In the rows, 128 means zero.
One turn sends every row of this set to another row. A few are shown first. Where does it send the rows asked after them?
z347: [150 128 147 113 131 147  84 133 146 148  90 139 133 150 136 154 113 154
 136 128 140 161 107 128 142 102 111 136 121 131 108 108 151 120 101 127]
z843: [118 125 160 128 136 157 113 127 145 137 113 114 130 130 128 150  99 109
  93 126 140 118 145 135 114 165 115 127 120 143  75 130 164 157 160  90]
z923: [106 119 142 124 149  86 124 118  92 140 161 128 134 104 145 115 118 103
 122 149 133 151 132  96 121 130 106 148 122 130 139 163 124 126 126 107]
z162: [145 133 130 132 132 131  89 145 137 124  95 144 138 146 130 144 116 156
 144 137 140 146 110 131 153  92 131 127 125 137 128 114 142  94  86 125]
z412: [112 119 148 127 140 133 144 121 126 101 141 140 147 110 105  79 127 137
 122 131 159  95 152 142 145 133 135 108 139 151 111 130 137  70 110  98]
z473: [147 125 155 103 135 161  83 127 159 151  97 118 129 139 147 158  98 133
 122 122 145 157 115 136 119 124 104 137 124 141 102 110 149 150 128 117]
z508: [ 88 126 149 129 109 146 125 147 159 152 149  90 134 108 128 126 131 149
 113 124 133 111 150 129 129 144 119 146  85 130 110 123 114 101 129 140]
z175: [130 111 140 107 130  99 106 133 173 108 128 124 118 131  67  98 134 117
 153 120 110 131 168 149 137 108 118 108 160 124 111 144 140 149 144  94]
z455: [124 107 139 120 107  99 104 147 168 122 158 118 123 142  71 110 139 128
 131 116 129 139 173 151 131 117 123 119 157 112 108 121 129 143 150  98]
z66: [117 105 137 111 164 109 115 112 169 105 107 144 124 130  73 102 137 116
 160 116 104 135 159 145 147 111 124 110 151 158 118 168 146 142 134 103]
z888: [109 129 136 119 145  94 112 119 106 155 141 112 119 101 131 102 122 106
 119 156 159 156 128 111 129 129 117 158 117 138 146 178 145 122 143 107]
z908: [ 95 130 112 137 110 120 153 130 116  99 151 155 140 122 130 155 127 116
 140 116 107 115 121 142 125 148 105 104 132 146  82 128 136 126 102 118]
z831: [ 96 116 136 125 132  87 148 126  93 130 162 141 153 110 149 127 122  99
 123 132 115 127 127 102 121 128  98 129 122 115 120 137 127 135 109 117]
z98: [134 150 141 118 124 156 135 132 166 116 122 124 141 123 110 110 141 140
 148 158 151 137 126 173 133 128 117 154 108 177 123 144 160 107 169 117]
z475: [110 118 122 122 181 133 141 101 142 125  82 132 122 109  95 133 120 135
 137 127 105 120 121 150 146 145 140 108 119 173 126 172 135 133 140 121]

z473 goes to z66
z475 goes to z908
Now these:
z98 goes to z412
z162 goes to z455
z347 goes to z175

One turn sends every row of this set to another row. A few are shown first. Where does it send the rows asked after them?
z161: [117 118 154 138 116  89 114 115 137  97 110 125 124]
z203: [ 96 124 118 145 111 153 131 132 150 105 145 140 152]
z206: [111 131 140 145 147 144 160  89 138 152 146 125 121]
z277: [148 169 139 114 140 125 101 123 155 121 145 131 128]
z609: [123  96 121 111 134 113 136 146 110  91 121 139 129]
z848: [142 111 121 142 151 157 126 146 140 151 117 124 171]
z329: [127 148 128 118 145 131 109  91 111 161 118 105 131]
z375: [152 134 132 123  93 136 100 136 117 132  98 129 105]
z351: [116 115  86 128 127 127 117 121 154 158 109 139 125]
z256: [163 116 163 145 116 126 135 116 108 137 116 126 164]
z733: [163 153 136 125 107 145 127 102 139 131 119  93 118]
z47: [104 129 153 140 124 126 122  97 161 106 122 109 156]
z190: [141 144 141 125 143 124 118  91 114 162 123 103 144]
z670: [108 111 121 138 141 129 165 138 134 127 152 164 133]
z599: [108 135 126 149 146 138 164  95 137 154 142 117 138]
z573: [107 119 136 128 131 123 163 142 133 132 158 158 131]
z40: [140 128  96 150 160 153 151 110 152 119 123 142 121]
z215: [123 110 149 152  99 142 137 117 127 140 125 155 173]
z415: [146 106 122 146 114 117 125  92 142 129 138 152  91]
z165: [171 141 112 135 139 153 135 121 126 108 113 139  98]
z916: [135 128 140 155 139 125 135 142 116 103 127  84 152]
z852: [131 156  97 136 127 130 147 128 114 153 116 112 160]
z810: [146 144 148 144 111  96 122 129 113 119 165 127 120]
z981: [126 136  96 139  97 132 143 137 105 132 102 144 130]
z181: [124 101 120 115 137 107 126 149 113 100 122 153 120]
z703: [131 137 130 126 139 115 103 132 153 125 147 175 124]
z154: [124 104 128 145 103 152 106 147 128 109 111 161 128]
z68: [134 155 131 134 116 156 138 113 157 128 159 114 152]
z244: [158 109 136 106 145 130 100 117  97 124 113 127 137]
z827: [159 108 141 111 145 115 102 114 101 117 107 123 127]

z415 goes to z916
z609 goes to z329
z215 goes to z165
Now these:
z827 goes to z599
z68 goes to z154
z256 goes to z40

One turn sends every row of this set to another row. A few are shown first. Where does it send the rows asked after them?
z285: [119 132 166 112 121 179 139 105 153  78 137 133 149 114 126 121 126  90
 170 115 100 151 138]
z644: [118 122 130 114 118 155 122 112 133 109 135 189 166 130 120 108 132 164
 115 119 119 131 160]
z765: [110 123 126 158 113 124 158 140 165 102 105 183 140 146 139 143 148 125
 126 120 130 118 100]
z12: [ 85 130 141 103 136 140 122 106 168 115 127 190 171 153 119 107  93 142
 149 137 109 146 159]
z879: [ 91 117  99 100 130 127  96 111 159 100 124 182 177 121 113 144 171 104
 147 140 123 142 116]
z290: [134  97 118 102 125 145 128 109 188  85 114 166 137 100 127 127 110 111
 117 142  99 126 121]
z273: [105 151 112 116 153 131 116  88 166 109 111 174 137 145 117 160 166 115
 204 109 107 124 161]
z749: [ 80 138 125 130 138 154 134  99 186  70 109 189 147 136 134 144 137  76
 165 138 134 164 122]
z468: [ 91 119 127 138 108 188  85 113 178  75 124 163 131 123 130 155 115 148
 141 103 123 134 145]
z646: [133 108 111 113 119 140 146  99 174  62 106 175 123 103 136 135 128 131
 118 129 105 120 109]
z861: [ 67 111 135 103 140 175 156 127 152  96 119 170 158 125 101 135 108 126
 162 119 134 157 152]
z932: [ 91 158 105 124 123 125 112 115 154  84  99 205 139 152 145 130 180 133
 176 111 115 120 123]
z974: [133 142 115 126 122 109 124 143 154  83 106 166  86 163 110 123 139 118
 178 104  96 146 137]
z318: [121 126 155 128 120 169 154  99 152  77 123 123 123 141 121 122 130  93
 171  96 102 141 153]
z195: [126 131 131 115 121 114 115 127 154 104 107 156  96  98 102 144 175 128
 162 100 113 144 109]
z544: [103 130 135 129 112 151  87 112 189 107  97 167 176 167 108 128 146  96
 174 120 126 143 154]
z442: [126 155 113 109 106 131 132 119 147  67 108 168  95 135 115 149 145 137
 192 105  92 147 111]
z589: [162 148 111 116 134 112 113 126 155  87 107 170 107 127 100 152 148 139
 178 119  93 140 138]
z994: [117 125 135 154 131 136 153  90 168 134 120 157 133 127  97 165 128  93
 166  97 118 124 144]
z778: [ 99 130 144 145 153 139  83 115 167  67 154 191 138 118 137 144 114 140
 137 121 124 145 153]
z489: [101 119  94 145 145 140 136 131 171  96  81 186 115 151 124 154 170 103
 163 111 114 129 149]
z130: [110 100 170 106 109 113 105 137 165  70 125 178 166 134 109  96 120 122
 160 106 115 128 130]
z356: [130 112 159 106 122  93 105 118 150  75 133 172 160 135 105 101 137 139
 162  99 114 114 146]
z345: [ 71 109 123 122 136 154  88 127 150  91 167 143 129 141 130 140 127 126
 144 106 119 139 153]
z188: [111 170 140 117 113 115 126  99 155 114 138 171 160 133 125 124 144 132
 176  99 145 105 115]
z315: [142 148 154 138 108 115 104 118 175 114  97 157 101 145 122 127 158 132
 161 110  91 147 125]
z930: [ 88 102 130 113 134 168 169 112 140  79 128 186 138 111 113 141 115 143
 131 111 136 147 148]
z736: [ 96 125 150 111 128 158 144  91 164 103 135 172 142 162 120 115  91 143
 152 109 126 137 177]
z943: [114 147 151 112 133 107 137 116 183  88 111 153  81 135 128 144 143 126
 180 113 117 151 108]
z95: [101 131 117 120 123 180 127 122 144 109 109 195 170 107 117 114 125 139
 120 135 114 151 146]

z974 goes to z589
z489 goes to z273
Now these:
z356 goes to z646
z765 goes to z994
z644 goes to z930
z130 goes to z290
z345 goes to z778
z943 goes to z315
z544 goes to z879
z12 goes to z95

One turn sends every row of this set to another row. A few are shown first. Where does it send the rows asked after them?
z938: [106 120 134 130  73 160 158  88 123 131 129 148 117 153 101 119 173 102
 152 125 121 126 163  97 100 142 135 112 163 148  87 134 138 123 110 124
 118]
z419: [137  86 139 139 116 159 129  68 114 111 151 130 160 107 114  97 107 126
 138 106 132 137 129 129 136 162 134 116 117 133 126 124 156 115  93 140
 118]
z453: [150 151 124 101 117 146 114 129 117  88 157  97 109 109 118 108 114  99
 134  94 108 132 151 131 132 144 113 123 123 167 113  94 161 125 158 121
 162]
z683: [152 160 124  95 129 148 107 124 124  87 153  99 107 101 114 105 122 107
 132 108 110 130 146 150 126 134 113 130 135 160 122 103 155 114 158 118
 166]
z334: [139 115 118 110 129 146 100 116 136  95 159 128 126 162 148 124 137 132
 143 139 133 119 153 120 110 171  66 143 150 191 128 112 140 119 129 113
 142]
z75: [126 105 129 132 123 126 137 147 141 155  99 103 122 111 146 113 117 117
 131 105 122 155 161  99 127 108 111 142 152 146 126 111 107 119 125 102
 158]
z168: [129  88 129 130  98 162 134  89 116  98 160 144 163 122 134  75 122 127
 149 113 123 132 101 127 132 134 169 115 128 135 115 130 146 110 103 124
 138]
z860: [151 140 122 179 107 177 110  95 131 121 125  80 119 125 125  86 160 121
 125 169 138 135 156 108 137 143 106 104 113 147 118 147 123 104 101 117
 128]
z657: [157 116 121 123 135 154 134 112 130 141 162 137  92 119 142 113 163 120
 115 141 118 122 170  80 109 117 147 142 120 129 163 159 117 111 111 129
 147]
z443: [114 124 140 130 121 127 130 145 150 155  98 114 139 124 137 108 115 122
 124 108 124 162 146 106 121 108 127 141 164 149 127 121 115 107 139  98
 162]
z391: [114 122 125 119  86 163 153  88 126 126 125 145 103 137 106 114 189 110
 158 145 122 116 157 115  95 123 133 122 175 137  96 140 121 115 102 118
 126]
z966: [143 110 131 126 113 142 156 128  99 102 150 151 115 124 125 106 122 122
 105 123 112 131 149 167 139 143 162 120 128 197  69 109 142 116 130 118
 128]
z900: [137 124 106 118 126 151  99 112 145  87 153 142 125 173 148 105 149 121
 143 147 129 130 134 143 106 140  82 133 151 196 128 132 135 101 139 112
 152]
z337: [149 113 143 118 133 139 146 117  99 111 146 140 114 105 114 123 117 137
 100 129 120 125 165 171 136 164 140 131 135 187  82 104 142 117 121 122
 119]
z870: [156  90 135 138  93 181 152 112 115 135  70 126 104 133 138 103 140 127
 114 163 101 146 136 125 115 130 135 109 122 172 140 146 150 134 144 139
 131]
z802: [116 123 138 124  95 160 150  76 124 136 122 137 108 132  92 131 176 112
 149 136 128 119 175 109  98 150 114 123 168 137 101 134 133 121  98 128
 112]
z542: [136 126 132 125 112 153 137 124 132 140 171 151 118 150 141 106 153 117
 111 127 116 132 154  62 108 126 177 133 123 142 148 158 133 111 132 124
 151]
z495: [139 105 101 131 111 148 113 116 134  90 157 136 121 179 154 111 138 106
 146 126 126 134 149 118 118 152  74 122 128 206 115 118 144 118 135 119
 143]
z514: [155  81 144 115  89 175 153 130 104 136  84 116 107 122 151 113 135 148
 122 161 104 124 144  96 117 153 136 126 134 164 135 123 146 153 136 129
 132]
z554: [143 129 122 155  86 174 118 128 122 114 146  81 123 128 151  79 164 135
 140 166 132 113 145  76 138 145 131 115 128 144 103 128 115 119 101  98
 140]
z179: [151 117 131 113 133 144 147 122 105 102 145 146 106 104 124 106 135 136
 106 144 116 122 147 189 131 134 154 133 144 184  84 115 127 107 123 114
 133]
z884: [145 110 157 113  98 178 139 120 119 136  76 128 123 132 134 108 137 156
 110 174 108 136 127 120 105 149 148 127 151 163 145 141 152 131 150 129
 136]
z120: [127 158 148 163  91 174 104 111 134 123 138  90 151 146 122  87 146 140
 120 162 141 133 141  87 131 166 136 110 134 150 109 140 138 104 120 106
 132]
z621: [145 128 138 140 132 152 131  98 133 151 157 141 113 138 119 124 142 111
  99 123 124 142 177  75 110 144 144 130 108 141 162 161 143 110 125 142
 134]
z797: [152 153 114 105 117 149 115 128 123  82 154 104 105 112 122  96 125  93
 136 101 104 137 140 147 130 122 121 119 125 168 113 106 155 115 161 119
 170]
z266: [123 114 130 148 123 128 135 133 149 157  90 111 128 123 134 109 114 104
 122 101 123 172 158 112 126 103 111 129 144 155 129 125 117 108 135 110
 154]
z809: [146  83 125 120 125 162 127  79 115 102 153 129 143  88 131  86 130 139
 151 130 129 118 117 145 130 135 140 132 135 119 133 128 131 110  83 126
 134]

z860 goes to z120
z542 goes to z657
Now these:
z966 goes to z179
z495 goes to z900
z797 goes to z683
z419 goes to z168
z938 goes to z391
z266 goes to z443
z884 goes to z514

One turn sends every row of this set to another row. A few are shown first. Where does it send the rows asked after them?
z242: [151 118 121  80 144 180 144 112 121 146 177 127 110 136 101 152 110 126
 125 116 150 138 154 133]
z459: [163 134 108 128 120 171 129 155  96 134 182 111 133 127 131 141 127 107
 135 113 141 161  93  73]
z717: [136 112 164 143 185 128 156 141 151 174 140 123 126  90 129 119 114 105
 143 137 101 167 125  81]
z949: [114 128 114 116 137 169 133 131 124 136 193 131 143 111  96 139 106 118
  99 140 157 168 122 148]
z675: [ 98 111 157 125 187 143 142 114 156 192 157 111 123 110 108 116 112 107
 141 142 117 157 143 105]
z126: [163 131 104 125 150 164 138 153 100 123 154 127 115 127 137 140 168 122
 136 113 148 140  99  98]
z483: [149 115 104 119 137 154 140 143 101 152 170  92 131 123 107 168 164 115
 142 120 149 157  81  86]
z642: [142 120 165 123 169 141 150 100 139 178 134 126 127 114 114 111 111 140
 131 151 110 166 159 121]
z220: [116 120 157 116 186 144 149 103 149 188 135 117 118 119 110 116 125 126
 146 140 116 160 155 113]
z411: [150 119 165 143 174 123 166 129 146 174 131 125 134  92 124 127 119 123
 137 142 101 179 129  91]
z985: [139 115 162 134 183 127 159 130 149 184 136 115 125  97 120 131 117 108
 154 135 103 170 130  76]
z385: [106 110 165 141 172 144 134 124 151 179 166 118 134  99 118 103  92 109
 122 151 113 164 140 107]
z851: [141  97 113 118 174 137 156 149 117 131 185 111 131 102 102 128 156 115
 129 121 147 142  93  48]
z737: [125 117 105 117 137 161 124 136 104 142 186  99 132 132 100 173 153 109
 136 119 156 151  88 106]
z681: [105 103 116 111 161 169 115 130 116 144 189 117 125 109  87 147 117 104
 119 141 165 146 115 144]
z289: [188 103 120 115 121 156 152 147 106 139 180 111 126 117 127 161 147 131
 114 119 136 137  96  93]
z615: [157 139 111 122 112 175 123 140  95 123 188 119 133 139 125 147 116 114
 121 114 144 157 107  99]
z834: [139 127 101 128 136 158 160 165 131 137 193 120 131 116 136 151 158 115
 112 109 144 148  87  92]
z811: [143 131 159 138 181 131 164 129 146 175 127 124 127 101 125 123 122 117
 151 133 103 179 134  82]
z342: [143 127 105 113 151 169 129 140 103 119 165 125 109 139 125 153 164 120
 133 110 154 130 107 118]
z191: [145 117 166 149 175 126 148 134 138 172 134 120 135  89 122 121 110 110
 145 146 103 179 124  83]
z431: [176 107 121 105 120 163 141 131 102 132 182 114 121 134 117 170 141 133
 115 116 143 132 111 115]
z270: [101 117 166 140 161 157 119 122 139 176 177 117 141  99 120 107  79 106
 119 141 131 147 130 102]
z864: [ 83 117 156 119 182 154 145 116 159 190 171 110 127 112 114 125 114 110
 136 124 136 138 137 103]
z177: [144 115 115 133 159 141 149 153 108 118 184 123 148  99 109 110 140 118
 117 131 146 161  91  53]
z667: [172 118 119 123 140 140 163 137 101 123 177 119 153 108 104 120 136 139
 114 128 139 171 101  53]
z823: [127 129 107 125 127 162 146 153 125 128 207 121 135 123 125 157 141 114
 100 113 149 145  94 111]
z814: [140 115 176 139 147 150 132 110 126 165 157 125 147  98 119 112  87 139
 104 154 125 153 140 124]
z772: [109 129 154 107 177 152 149  92 139 189 135 109 127 125 103 133 132 136
 150 128 136 150 150 112]
z340: [140 135 163 122 162 153 146  93 126 166 125 131 134 117 116 115 119 154
 126 143 130 154 155 130]
z292: [142 140 116  99 125 179 140 114 116 141 182 130 136 130  99 140  95 128
 111 127 150 169 147 138]
z793: [158 110 112 104 173 146 158 134 107 130 164 112 122 123 102 126 157 125
 148 112 146 145 110  44]
z816: [136 117 170 138 160 144 136 113 140 173 150 125 138 104 117 101  89 128
 121 158 109 172 148 115]
z541: [123 105 117  90 169 178 121 123 118 143 175 123 102 126  99 146 122 108
 135 123 161 126 138 137]
z899: [177 121 114 107 155 144 175 133 109 122 166 127 132 118 111 121 152 143
 126 114 139 154 117  54]

z292 goes to z541
z385 goes to z642
z814 goes to z772
Now these:
z342 goes to z823
z126 goes to z834
z177 goes to z899
z191 goes to z811

